(60): [ -9  46  24 -45]
(119): [ -9  23  16 -28]
(141): [ -8  20  14 -26]
(14): [  1 -14 -17   9]
(10): [120 -28 -59 -65]
(93): [  0 -14 -15 -31]
(132): [  0 -14 -15  13]
chg (93): [  0 -14 -16 -31]
3, [-15]
Table of tags by key:
[-28] -> z_726
[-27] -> z_225
[-13] -> z_264
[13] -> z_312
[14] -> z_474
[-14] -> z_665
key (132) 2: 
z_665
succ: [120]
[-28]
q: [ -8  20  14 -26]
(141)
q: [  1 -14 -17   9]
(14)

(64): [  38   46  107  -19 -107 -108    1   12   70  -13 -106   62  -74   63
  -10  -30]
(94): [-44 -74 -18 -41  -2  -2 -53  24  37 -47  -2  46  -8 -44 -50 -27]
(86): [ -99 -107   49  -96   61   62  -97   23   26  -99   73   35   47  -98
  -96   87]
(46): [ -44  -74  -18  -41   -2   -2  -53   24   37  -47 -106   46   -8  -44
  -50  -27]
tags:
[37] -> z_31
[87] -> z_226
[26] -> z_338
key (86) 9: 
z_338
succ: [63]
[-10]
chg (94): [-44 -74 -18 -41  -2  -2 -53  24  38 -47  -2  46  -8 -44 -50 -27]
9, [37]
q: [-44 -74 -18 -41  -2  -2 -53  24  37 -47  -2  46  -8 -44 -50 -27]
(94)
q: [  38   46  107  -19 -107 -108    1   12   70  -13 -106   62  -74   63
  -10  -30]
(64)

(65): [ -5 -24 -58 -21  -9  72  -1  34  35 -32  25 -13   6 -23  20 -27 -61 -30
  22 -84 -29  -6 -54 -13  10  25  21 -15 -25 -17  40  19 -11  14   4  -2
  -3 -40 -43  20 -24  41  14  29 -12   7  46]
(123): [ -4 -24  49  21  -4 -25  -8 -14 -31   4 -43 -21  18  33  -5  20 -24  40
  14 -37  -5  45  23  -8   7  58  35  18  14  29 -93  19  17 -51 -35 -25
  67  10   5 -33  31 -21  -4 -31 -25  25  -7]
(108): [-16 -35  24  -9   5 -25 -19 -22 -68   4  -6 -62   1  61  -5 -21   5 -20
 -25 -27 -39 -15 -11 -18  15   1  61   8  23 -28  29 -55  17   7 -66 -25
  -3  -9   1 -12  44 -21 -61 -11 -56  -7  27]
(12): [  7  29 -50  -9   3  50  11   2  63 -28  -6  -5 -39 -60  28  -1 -24 -16
  68  -9  45   8 -20  20  -5  -7 -32 -13 -33 -17  29  19  -1   7  51  22
 -24 -46 -13  42 -36  53  27   4  38 -11  -3]
(98): [ 11  34 -25  -6  -6  -2  17  18  35   8  46  77 -39 -33 -16  -1  42 -16
 -40  76  10 -33  -1  10 -13 -56 -45 -13  -8   8 -14   6 -26  28  43  40
 -38  29  12  15 -36  -4  27  39  38  -7 -15]
succ: [49]
[21]
succ: [31]
[-21]
succ: [-62]
[1]
chg (123): [ -4 -24  49  21  -4 -25  -8 -15 -31   4 -43 -21  18  33  -5  20 -24  40
  14 -37  -5  45  23  -8   7  58  35  18  14  29 -93  19  17 -51 -35 -25
  67  10   5 -33  31 -21  -4 -31 -25  25  -7]
8, [-14]

(30): [-11  -3  -6  -3  12  -4  -8   3   2   7   3  -5]
(62): [-32  33 -53 -31  -3  -4  61  41  -8  30  14 -89]
(96): [-23  -3  -2 -10  15 -14 -14   5  -8   4   1 -19]
(42): [-32  -6 -10 -13  15  -3 -14   3 -16  11   3 -19]
(6): [-23  -3  -2 -10  15 -14 -14   5  -8  -4   2 -47]
(13): [-32  33 -53 -31  -3  -4  61  41  -8  30  -4 -54]
(169): [ -51   10  -38  -40   28  -11   49   32  -43   19   11 -103]
(89): [-25  23 -26 -19   0 -14  32  17  -3  22  -7 -54]
(176): [ -51   10  -38  -40   28    3   49   32   -8   19   11 -103]
chg (30): [-11  -3  -6  -3  13  -4  -8   3   2   7   3  -5]
5, [12]
q: [-32  -6 -10 -13  15  -3 -14   3 -16  11   3 -19]
(42)
q: [-32  33 -53 -31  -3  -4  61  41  -8  30  -4 -54]
(13)
Table of tags by key:
[30] -> z_757
[-53] -> z_20
[-54] -> z_746
[19] -> z_563
[29] -> z_954
key (62) 10: 
z_757

(61): [-15 -12 -30   0 -60   2]
(49): [-26 -33 -11 -57 -48 -28]
(22): [ 18 -20 -12 114 -52  53]
chg (61): [-15 -12 -30  -1 -60   2]
4, [0]
tags:
[-12] -> z_304
[-30] -> z_688
[-11] -> z_155
[18] -> z_330
key (22) 3: 
z_304

(84): [-21  11  31 -19 -26 -26]
(81): [ 63  32 -45  19 -22  13]
(107): [103  18 -11  32 -17  14]
(131): [-51 -39 -17 -14  -6   2]
(29): [  1 -44 -26 -20  24   7]
chg (107): [104  18 -11  32 -17  14]
1, [103]
key -> tag
[-19] -> z_583
[-14] -> z_298
[19] -> z_285
[32] -> z_963
[-6] -> z_690
key (131) 4: 
z_298
succ: [-44]
[-26]
q: [ 63  32 -45  19 -22  13]
(81)

(126): [  17  -83   56   57   20 -123   21   -2]
(101): [  4 -83   5  15   8 -71  46  19]
(185): [-29   0  27   3 -29  -6 -44 -29]
(171): [-50  15 -46 -63 -53  85 -21  -6]
(196): [-52  34  -7 -38 -54  66 -59 -30]
(83): [-127  -21  -38  -44  -33   39    9    8]
(144): [  13  -76   57   55   16 -116   14   -6]
(160): [  3 -77  -1   7   4 -58  44  19]
(18): [-53  35 -10 -40 -55  70 -59 -30]
(54): [  18  -87  -32   57   22 -126   25    1]
succ: [-127]
[-21]
key -> tag
[20] -> z_204
[39] -> z_672
[16] -> z_481
[7] -> z_366
[-52] -> z_435
[8] -> z_32
[-33] -> z_483
[-32] -> z_828
[-53] -> z_805
key (83) 5: 
z_483
succ: [-116]
[14]
succ: [-7]
[-38]
succ: [-126]
[25]

(122): [-13  -3 -71 -56  40  -6 -75  -2 -75 -40 -25 -30  16 -89]
(58): [-49  68 -41 -22 -29  39 -34  74 -34  78 -47  21  75 -53]
(87): [-31  10 -63 -59  12 -29 -31   7 -31  77 -39 -44  -3 -51]
(159): [-100   37  -41  -63 -103  -90   77   26   77  -77  -94  -77  -58   43]
(31): [ 90 -46  91  89  47  50  12 -41  12  79  94  65   1  52]
(75): [-33  92 -37  -8  -5  76 -49 101 -49  25 -33  50 118 -69]
Table of tags by key:
[-31] -> z_539
[-39] -> z_679
[-75] -> z_5
key (87) 7: 
z_539
succ: [39]
[-34]
chg (87): [-31  10 -63 -59  12 -29 -31   7 -31  77 -39 -43  -3 -51]
12, [-44]
chg (159): [-100   37  -41  -63 -103  -90   77   26   77  -77  -95  -77  -58   43]
11, [-94]
q: [-31  10 -63 -59  12 -29 -31   7 -31  77 -39 -44  -3 -51]
(87)
chg (122): [-13  -3 -71 -56  40  -6 -75  -2 -75 -41 -25 -30  16 -89]
10, [-40]
succ: [78]
[-47]

(136): [-105   -3   72  -67]
(76): [-28  -6  75  57]
(130): [-15  12  21  28]
(11): [-91   3  58  74]
tags:
[74] -> z_197
[58] -> z_524
[59] -> z_760
[73] -> z_52
[-91] -> z_861
[21] -> z_839
[72] -> z_323
[22] -> z_791
key (11) 3: 
z_524
chg (76): [-28  -6  76  57]
3, [75]
chg (11): [-90   3  58  74]
1, [-91]
q: [-91   3  58  74]
(11)
succ: [75]
[57]

(51): [122  94   8  51  68  -3  23  -5  35 101 116 113 114  78]
(128): [ 81   6  -1 -22 -22  15  -9  15 -23  32 103 123  52 -14]
(77): [ -7  -8 -57 -50 -33 -56 -63 -50 -58  -7 -11 -22  -4 -23]
chg (77): [ -7  -8 -57 -50 -33 -56 -63 -49 -58  -7 -11 -22  -4 -23]
8, [-50]
succ: [101]
[116]
key -> tag
[-22] -> z_809
[-7] -> z_626
[113] -> z_250
[-6] -> z_649
[-21] -> z_890
key (77) 12: 
z_809

